Each row has a name. After each piece below comes the name of the row it's from, unless a question asks for something else. Each question is about the rows just above it. Places in a row count from 0.

[ 96 148 114 178 113 163 148 119 158 188 137 172] = vafa
[150 139 131 173 112 139 131 155 158  99 156 101] = fasu
[121 129 114 187 126 116 131 161 201 105 133 100] = Bufu
[160 123 141 105 157  71 103 118 102 133 157  67] = Vovat
Shared by vafa and Bufu: | [114]
[67] is at row and place | Vovat, 11

[110  97 146 108 129 153 124 132 113 127] : Bufu
[110 118 146 108 129 153 124 132 113 127] : bevu
[128 137 105 116 137 149 110 142 123 120] : seta
[128 137 105 104 137 149  90 116 143 121] : muba
[ 98 104 134 114 105  36 169  35 119  93] : Vovat
Shared by seta and Vovat: | [105]
Where in the named rows is [36]? | Vovat, 5
Count the entries of [110 118 146 108 129 153]: | 6
Where in the named rows is [98]? | Vovat, 0

[118 121 122 142 134 120 120 131 119 129 129 130 140 143 122 116 136 127
 134 148 130 140 124 178  98 128 107 129 126 125 110  93 133 113 122 113
 140 125  92 122 119 129  94 109 124 145 115 137 135 131  96 128  71  86] -> pada
[127 132 125 148 126 140 104 137 111 125 140 125 176 134 123 122 140 123
 131 154 126 135 131 181 142 126 139 127 130 138 127 104 141 147 113 143
 133 129  55 132 123 100 126 126 132 119 108 129 119 126 118 152  81 117] -> Bufu
[118 121 122 147 132  89 118 124 142 125 137 120 151 139 125 120 137 121
 134 140 129 139 126 166 100 131 115 128 125 123 112 109 126 111 115 110
 127 130 100 120 124 126  90  97 127 141 135 124 130 130  93 118  90 101] -> gazuv
[135 122 120 140 129  87 127 131 136 129 142 122 142 142 126 125 151 118
 125 160 132 141 135 158 128 131 118 129 127 125 116 141 124 118 118 111
 136 136 104 127 130 125  98 107 122 146 117 131 133 125 104 124  91 104] -> bevu
[137 135 123 141 123 123 112 140 113 122  87 128 199 155 118 125 134 125
 134 153 125 130 128 187 133 124 121 127 129 129 125 111 136 125 105 145
 128 124  59 124 123  95 132 135 128 114 124 125 115 123 127 153  90 121] -> lev
find: [135 122 120 140 129  87 127 131 136 129 142 122 142 142 126 125 151 118
 125 160 132 141 135 158 128 131 118 129 127 125 116 141 124 118 118 111
 136 136 104 127 130 125  98 107 122 146 117 131 133 125 104 124  91 104] | bevu
Count the entries of [135 122 120 140 129  87 127 131 136 129 142]: | 11
Count the entries of [135 122 120 140 129  87 127 131 136]: | 9
find: [118 121 122 147 132  89 118 124 142 125 137 120 151 139 125 120 137 121
 134 140 129 139 126 166 100 131 115 128 125 123 112 109 126 111 115 110
 127 130 100 120 124 126  90  97 127 141 135 124 130 130  93 118  90 101] | gazuv

[103 154 131 169  90  86  95  53 149] -> lapus
[ 88 111 153  77 118 104 180 161 162] -> bevu
[143 105  42 126 107  72 157 111 126] -> pada
[120 170  98 169 145 102  90  49 138] -> gazuv
[ 99 151 118 167 143  91  99 190 103] -> Bufu
[ 99 151 118 167 143  91  99  63 130] -> fasu
[181 107 118 107 125  76 130 119 139] -> fosep
[166 122  84 122 115 122 149  95 104] -> Vovat
[181 107  98 107 125  76 130  99 139] -> vafa
Count the entries of [166 122  84 122]: | 4
Shared by bevu and Vovat: | [104]
Number of entries in [ 88 111 153  77 118 104 180 161]: | 8
The one value in Bufu and fosep: | [118]

[128 131 129 164 114 171 150 138 168 152  87 146 159 142 150  80 153  82
 168 132 161  68 124 151 111 105 101  99 143 104 109 119 109 102 118 123
 152 148 170 121  94 154 109] = Vovat
[ 68 147 150 141 102 115  84  97 141 140 128 125 163 138 158 125 181 117
 141 166 164  84 116 184 117 160 110 127 134  80 112  77 123 120 127 165
 148 158 128 141 142 132 139] = lev
[169 144 179 125 149 165 128 157 173 100 121 108  94 134  78 102 157 114
 131 137 175 123 172 115 125 104 153 106 114 158 144 113 160 119  80  75
  91 131 127 132 111 106  83] = fosep
[165 131 139 141 106 162  75  96  92 146 147 108 148 165 131 124 151 125
 157 168  88 155 165 165 117  92 104 121 133 132 132  81 127 130 140 109
 176  54 131 146 156 118 151] = seta
[184 139 113 142 157 167 133 140  98 134 112 108  89 152 128 103 160 135
 106  87  88 121 122  94  93 113 145 114  88 139  92 140 160 114 148 125
 105 171 101 173 118 110 180] = Bufu
[124 104 162 116 125 140 155 102 138 134 129 114 128 140 179 126  94 137
 127  88 137  84  86 130  99 182 161 132 130 130  92 133 125 127 157 200
 169 163 147 152 152 161 114] = gazuv
[ 88 156 131 136 111 138 119  89 142 148 159 173 155 133 102  78 197 101
 111 168 146 120 126 168 126  91 128 161 108 142 155 116 136 150 101  65
 162 156  86  88 142 127 105] = vafa
[ 88 156 131 136 111 138 119  89 142 148 159 173 155 133 102  78 197 101
 111 168 146 120 126 141 108 158 122 120 116  96 120 110 141 108 158  90
 152 150 148 150  79 153  91] = pada
[138 124 121 143 148 146 119 122  84 149 125  98 162 158 129 132 146 104
 133 150 111 129 170 177 101 154 134 111 115 135 164 119  95 147 180 101
 120  48 141 163 132 154 176] = muba
[115 137 129 142 160 136  84 129 123  99 105  99 108 158 155 101 125 182
 128 136 156 163 124 101 109  63 125 124  76 170 143 119 133 140 151 114
 136  70 173 101 109 141 106] = lapus
[ 90 162 186 101 163  93 115 135  99 108 137 108 143 106 132 140 131 121
 105 125 142  68 144 102  99 192 152 146 123 143 122 106 192 128 107 112
 169 129 143 133 116 156 132] = bevu
Which row holds [138 124 121 143 148 146 119 122  84 149 125  98 162 158 129 132 146 104
 133 150 111 129 170 177 101 154 134 111 115 135 164 119  95 147 180 101
 120  48 141 163 132 154 176]? | muba
[169 144 179 125 149 165 128 157 173 100 121 108  94 134  78 102 157 114
 131 137 175 123 172 115 125 104 153 106 114 158 144 113 160 119  80  75
  91 131 127 132 111 106  83] is in which row? | fosep
Row and place of [200] in the named rows: | gazuv, 35

[109 146 159 118 117 117 113 172 147  96 134 131 103  73 164 107  71 102
 107 129 116 140 133 164  93 133 139 136 202 142] -> fosep
[134 131 129 106 140 108 115  78  82 150 120 117 153 138  91 125 172 138
 164 122 142 137 112 138 146 120 117 109 106 146] -> lapus
[109 146 159 118 117 117 113 172 147  96 134 131 103  97 164 107  71 102
  98 129 116 140 133 164  93 133 108 136 137 142] -> gazuv
[150 119 142 112 102 113 107  98  76 148 112 142 140 153  96 155 160 131
 164 119 137 127 113 103 140 150 131 134  90 123] -> bevu
[134 131 129 106 140 108 115  78  82 150 120 117 153 138 107 125 172 106
 164 133 113 137 136 166  97 105 120 141 161 147] -> Bufu
Number of entries in [134 131 129 106 140 108 115  78  82 150 120 117 153 138  91 125 172 138
 164 122 142 137 112 138 146 120 117 109 106 146]: | 30
find: [109 146 159 118 117 117 113 172 147  96 134 131 103  97 164 107  71 102
  98 129 116 140 133 164  93 133 108 136 137 142] | gazuv
Count the entries of [134 131 129 106 140 108 115  78  82]: | 9
[109 146 159 118 117 117 113 172 147  96 134 131 103  73 164 107  71 102
 107 129 116 140 133 164  93 133 139 136 202 142] is in which row? | fosep
Count the entries of [109 146 159 118 117 117 113]: | 7

[132 154 153 150 172] -> fasu
[104 148 154 148 155] -> lev
[100 129 199 154 154] -> vafa
Count the entries of [100 129 199 154]: | 4
Which value is in both vafa and fasu? | [154]
The one value in fasu and lev: | [154]
Which value is in both vafa and lev? | [154]
Count the entries of [104 148 154 148 155]: | 5
Row and place of [172] in the named rows: | fasu, 4
Shared by lev and vafa: | [154]

[133 133 136 138 125 130 114 122  96 158 173  99 169 122 136 141 122 169
 150 209 162 131 150  72 129 134] -> Vovat
[107 143 121 156 137 171 120 122  94 145 187 120 149 142 135 105 113 181
 149 204 176 140 126 163 141 144] -> seta
[118 110 136 136  94 104 146 109 170 125  94 139  99 116 142 124 141  91
 145 102 106 133 105 137 125 121] -> fasu
[107 145 118 157 136 176 119 125  95 142 185 123 146 145 132 102 114 181
 146 199 178 143 143  73 140 144] -> fosep
Row and place of [124] in the named rows: | fasu, 15
[162] is at row and place | Vovat, 20
[171] is at row and place | seta, 5
Where in the named rows is [106]? | fasu, 20

[104 107 123 119 113  79 131 150 122 140 150 128 131 125 154 110 117  70
 110 124 113] -> Vovat
[ 97 125 101 124 115 107 158 144 103 167 165 123 140 129 158 110  97  91
 114 105 127] -> lapus
[ 97 138 122 134 113 114 149 122 117 148 140 133 150 144 159 127 121 141
 125 108 127] -> Bufu
[ 99 122 132 133 123 112 134 127 122 163 156 124 130 144 140 119 118 114
 129  95 123] -> vafa
[164 191 133 155 138 160  92 112 160  81 108 138 166 141 133 150 161 187
 137 140 117] -> gazuv
[151 188 133 145 129 166 105  98 145  82 112 111 152 151 147 155 157 209
 141 134 100] -> pada
Where in the named rows is [99]? | vafa, 0
[132] is at row and place | vafa, 2
[ 97 138 122 134 113 114 149 122 117 148 140 133 150 144 159 127 121 141
 125 108 127] is in which row? | Bufu
Row and place of [167] in the named rows: | lapus, 9
Count the entries of [164 191 133 155 138]: | 5
[164 191 133 155 138 160  92 112 160  81 108 138 166 141 133 150 161 187
 137 140 117] is in which row? | gazuv
The one value in gazuv and lapus: | [140]

[152  90 104 134 178] = fasu
[110 148 180  95  45] = gazuv
[152 139 104 157 148] = fosep
[213 139 104  96 148] = muba
[ 76 152 140 164 103] = lev
[ 90 138  74  99 173] = bevu
[189  96 117 132 176] = pada
[167 115 174 151  92] = lapus
[122  99  62 109 149] = seta
[193  77  96  97 192] = Vovat
find: [152 139 104 157 148] | fosep
Row and place of [45] in the named rows: | gazuv, 4
How many entries does [189  96 117 132] have? | 4
find: [ 76 152 140 164 103] | lev
Which value is in both fosep and gazuv? | [148]
Where in the named rows is [97]? | Vovat, 3
The one value in pada and muba: | [96]

[147 177 171 170] -> muba
[147 177  43 170] -> lev
[147  92 162 113] -> fasu
[147 177 162 170] -> fosep
Row and place of [171] in the named rows: | muba, 2
Count the entries of [147  92 162]: | 3

[164 167 142 158 168 148 147  87] -> fosep
[147 198 125 146 183 115 180  69] -> Bufu
[ 97 137 161 152 132 145 124  93] -> vafa
[139  98 137 151  94 167  66 154] -> gazuv
[150 129 124 141 156 170 130 112] -> lapus
[126 116 120 124 143 153 131 123] -> lev
[133 145 110 118 174 137 171 103] -> pada
[106 115 152 142  78 110  86 148] -> bevu
[134  76 115 108  98 141  94 181] -> fasu
Number of entries in [150 129 124]: | 3
Count the entries of [133 145 110 118 174 137]: | 6
Row and place of [86] in the named rows: | bevu, 6
Where in the named rows is [156]? | lapus, 4
Row and place of [103] in the named rows: | pada, 7

